Each path below is one point turned by a fixed rotation once a step. After each direction that follows a path, write how fast that rotation turns it, in degrees each step (0 if it stays still).
Each turn is a multiple of 5 degrees from 10 to 175, or 0.
Rotation 1:
[-2.55 -0.57 -3.27  1.23 -1.33  2.18 -1.75  2.10 -3.31 -0.15  0.41]
[ 2.17  0.56 -4.18 -1.47 -0.79 -0.07  1.32  0.78 -1.61 -0.89  3.82]
[-0.79  1.78 -4.35 -0.94  1.12 -1.09  0.95 -3.23  1.29 -2.24 -0.93]
[ 1.79  0.27 -1.23  0.00 -1.33 -2.30  0.77 -2.26 -2.63 -0.13 -4.33]
[ 0.75  0.07 -0.16  0.50  2.27 -3.44  0.31  3.89 -1.59 -1.44 -2.35]
[-4.02 -0.54 -1.61 -2.80  0.37  0.95  0.14  3.16 -1.94  0.68 -1.47]
[ 2.29  0.46 -2.46 -3.05 -0.59  3.01  2.78  2.31 -0.50  0.70  0.21]
[ 0.66  2.85 -3.61  1.63  1.04  2.83  0.98 -0.07  2.07 -1.59 -1.73]
[ 0.09  1.38 -2.14  3.58 -2.86  0.64  0.30 -0.88 -3.36 -0.83 -1.88]
[ 0.42  0.18 -1.66  1.54  0.34 -3.02  1.20  2.04 -2.95 -3.31  1.82]
[-3.45 -2.00 -3.06 -2.80  0.96 -1.06  0.33 -0.90 -1.56 -2.25  0.02]
[ 3.58 -1.81 -2.53 -3.95 -0.02  0.06  0.89 -0.68 -1.15  0.08 -2.23]
[ 1.62  1.68 -2.77  0.04  2.70 -0.47 -1.74  1.68  1.46 -0.11 -3.91]
[-1.46  2.76 -1.71  0.72 -1.75  0.00 -0.92  2.42 -2.95  2.61 -2.70]
[ 0.10  2.60 -1.20 -0.45 -0.36 -0.72  3.56  3.79 -1.82 -0.54  1.95]
[-3.33  0.90 -2.33 -0.93  0.40  1.80  3.64 -0.59  0.37 -2.71 -0.72]
[ 2.52 -1.94 -1.52  0.53 -1.54  2.07  2.23 -1.64 -1.99 -2.26 -2.66]
Directions:
[ 0.82  0.36  0.58  2.34 -0.03 -0.41 -1.28  0.26 -0.39  0.08 -1.78]
80
[ 0.03 -0.28 -1.34  0.74  2.03  0.18  1.34 -0.27 -1.43  1.11 -0.22]
0
[-0.71  1.17  0.81  0.70 -0.57 -1.62  1.84 -1.25 -0.34 -0.86  0.00]
60
Rotation 2:
[-3.03 -1.44 -2.91  0.31 -1.88  2.06 -1.26  3.07 -0.75  3.66 -0.49]
[-0.24 -2.89 -2.40  2.65  0.65 -1.31  0.68  0.52 -1.22 -4.71  1.61]
[ 0.30 -0.58  1.79 -0.19 -0.25 -1.56  0.03  1.40 -5.85  2.19 -1.29]
[-0.39 -0.50 -1.19 -0.81 -2.62  1.07  2.66  4.39  0.93 -0.22  3.46]
[ 1.07  2.19 -3.13  3.30 -0.99 -2.88 -1.03 -1.46 -2.74 -0.45  1.92]
[-1.05  0.22  0.08  2.13 -2.32  2.30  1.72  2.80 -2.14  0.47 -4.04]
[-1.25 -0.27 -4.76 -2.18  1.77  0.44 -0.26  2.70 -1.67 -1.96  2.04]
[-2.21 -3.55 -0.15  3.28 -1.36 -3.00  0.18 -0.59 -2.62  1.60  0.42]
[ 2.79 -0.48  1.64  1.08 -0.32  2.11  1.41  4.30 -2.71 -2.38  1.14]
[ 0.47  1.27 -3.24 -2.56 -2.96 -3.02  0.70  0.72 -2.32  1.60  1.49]
[-2.85  1.49 -0.58  5.51 -1.18  0.78  2.22  1.13 -0.16  0.00  1.07]
[ 2.30 -0.16 -3.33  0.46 -0.09  1.74 -3.05  2.02 -3.45 -1.23 -1.85]
[-3.83 -2.15 -1.39 -1.39 -0.92 -2.54  3.65  1.29 -1.78 -0.64 -1.14]
[-0.50 -0.76  0.38  2.84  2.19  0.94 -1.06  2.64 -2.72  1.20  4.51]
[ 3.20 -2.33 -0.90  0.49 -5.18 -1.69  0.06  1.51 -1.52 -0.61 -0.44]
[-1.33  4.13 -0.76  0.31  0.37 -0.96  4.01  1.70 -2.66 -1.20  0.84]
[-1.46  0.02 -3.52  1.94 -1.85  1.83 -2.71  1.94 -0.85  3.68  0.69]
Directions:
[ 1.08 -1.26  1.92 -0.67 -0.17 -1.05  0.43  0.47 -0.44  0.25  1.76]
65
[-0.59  0.27 -0.54 -0.07  0.11 -2.46  0.96 -1.76 -0.36 -0.92 -0.06]
135
[-0.86 -1.33  0.44  0.11 -2.16 -0.31  0.76 -0.02  0.91  1.03 -1.36]
155
Rotation 3:
[ 0.07  1.52 -2.92  2.36 -1.42  1.77 -0.43  0.13 -0.93 -3.19  3.28]
[ 0.95 -0.73 -2.51  0.07 -0.48  1.17 -3.55 -1.18 -2.19 -3.63  0.67]
[-0.26  1.14 -2.58  2.88 -0.80  1.08 -0.62 -1.58 -0.90 -2.51  3.69]
[ 0.79 -1.76 -1.73  0.72  0.44  0.66 -3.58 -2.34 -2.59 -2.97  1.45]
[-1.02  0.27 -1.70  2.97 -0.37  0.89 -0.65 -2.60 -0.91 -1.48  4.23]
[ 0.58 -2.87 -0.59  0.60  0.69  0.77 -3.11 -2.56 -2.67 -1.84  2.18]
[-1.58 -0.76 -0.74  2.49 -0.68  1.57 -0.63 -3.05 -0.62 -0.14  4.30]
[ 0.22 -3.92  0.44  0.23  0.46  1.69 -2.63 -1.78 -2.74 -0.62  2.50]
[-2.04 -1.51 -0.06  1.59 -1.70  2.69 -0.33 -2.52 -0.30  0.79  4.02]
[ 0.18 -4.10  0.98 -0.08 -0.41  2.67 -1.91 -0.44 -2.68 -0.09  2.51]
[-2.12 -1.38 -0.21  0.69 -2.85  3.74 -0.52 -1.25 -0.19  0.93  3.42]
[ 0.45 -3.66  0.61 -0.53 -1.41  3.42 -1.42  1.38 -2.52 -0.60  2.08]
[-1.84 -0.65 -0.82  0.09 -3.65  4.12 -0.60 -0.19 -0.14  0.45  2.41]
[ 0.96 -2.60 -0.32 -0.49 -1.58  3.57 -1.13  2.38 -2.37 -1.49  1.74]
[-1.15  0.45 -2.06 -0.15 -4.00  3.95 -0.92  0.15  0.08 -1.11  1.52]
[ 1.44 -1.43 -1.32 -0.08 -1.43  3.08 -1.13  2.78 -2.40 -2.78  1.52]
[-0.92  1.14 -3.15  0.34 -3.44  3.22 -1.79 -0.39 -0.09 -2.25  1.06]
Directions:
[ 0.17 -0.12 -0.64 -2.27 -0.22  0.26  0.99 -0.98 -0.61 -0.97  1.69]
0
[ 1.19 -1.60  0.45 -1.14  0.91 -0.29 -1.36  0.46 -1.25 -0.63 -1.18]
175
[-0.47 -1.05  0.94  0.72  1.30 -0.98 -0.23 -2.09 -0.21  0.95  1.01]
20
Rotation 4:
[-0.87 -0.73  0.12  3.76 -1.78 -0.06 -2.47  0.53 -0.34  0.65  2.66]
[-1.00  1.64  3.17  0.94 -2.58  0.67  0.53  1.71 -0.41  2.71  1.52]
[ 0.42 -0.02  1.30  1.26 -2.56  2.32 -1.72  0.26 -1.94 -1.51  3.27]
[ 0.86  2.56  0.91  2.64 -1.93  3.06  1.61 -0.55 -0.63  1.56  0.97]
[-0.39 -2.45  0.11  3.78 -1.23  2.57 -0.68  1.30 -0.84 -0.10  1.58]
[-1.31  1.58  1.14  1.98 -2.92  0.77  2.48  2.79 -1.50  1.12  0.46]
[ 0.82 -0.88  1.90  0.78 -1.50  2.98 -0.43  2.61 -1.88 -2.31  1.44]
[ 1.24  3.21 -0.34  2.67 -1.52  2.05  2.14  1.11 -1.41 -1.06 -0.60]
[ 1.35 -1.52  0.73  3.66  0.57  2.87 -0.11  2.79 -0.41 -0.42 -0.61]
[-0.74  1.93 -0.09  3.15 -1.40 -1.09  1.18  3.75 -1.08 -0.46 -0.67]
[ 1.60  0.19  2.99  0.37  0.03  1.35 -1.20  4.02 -0.88 -1.24 -0.23]
[ 2.08  3.65 -0.28  2.62 -0.88 -0.13 -0.76  1.41 -1.07 -2.17 -0.07]
[ 2.44  0.53  1.98  3.11  1.54  1.72 -1.63  2.11  0.92  0.95 -0.93]
[-0.17  1.53  0.00  3.82 -1.10 -2.43 -1.77  2.60 -0.22 -0.27  0.60]
[ 1.01  1.55  3.99  0.37 -0.27  0.12 -1.76  3.03  0.22  1.27  0.61]
[ 1.76  2.65  0.63  2.17 -1.47 -0.44 -3.01  0.02 -0.85 -1.66  2.36]
[ 1.95  1.92  2.33  2.75 -0.17  1.81 -1.33 -0.19  1.20  2.61  0.46]
Directions:
[ 0.70 -0.22 -1.33  2.08  0.99  0.95  0.08 -1.37  0.77  0.63 -0.63]
85
[-0.69  1.81 -1.56  0.70 -1.10 -1.58  0.80 -0.49 -0.49 -0.52  0.14]
170
[-1.05 -0.57  0.22 -0.19 -1.44  1.00  0.24 -1.68 -0.29  1.18  1.69]
20
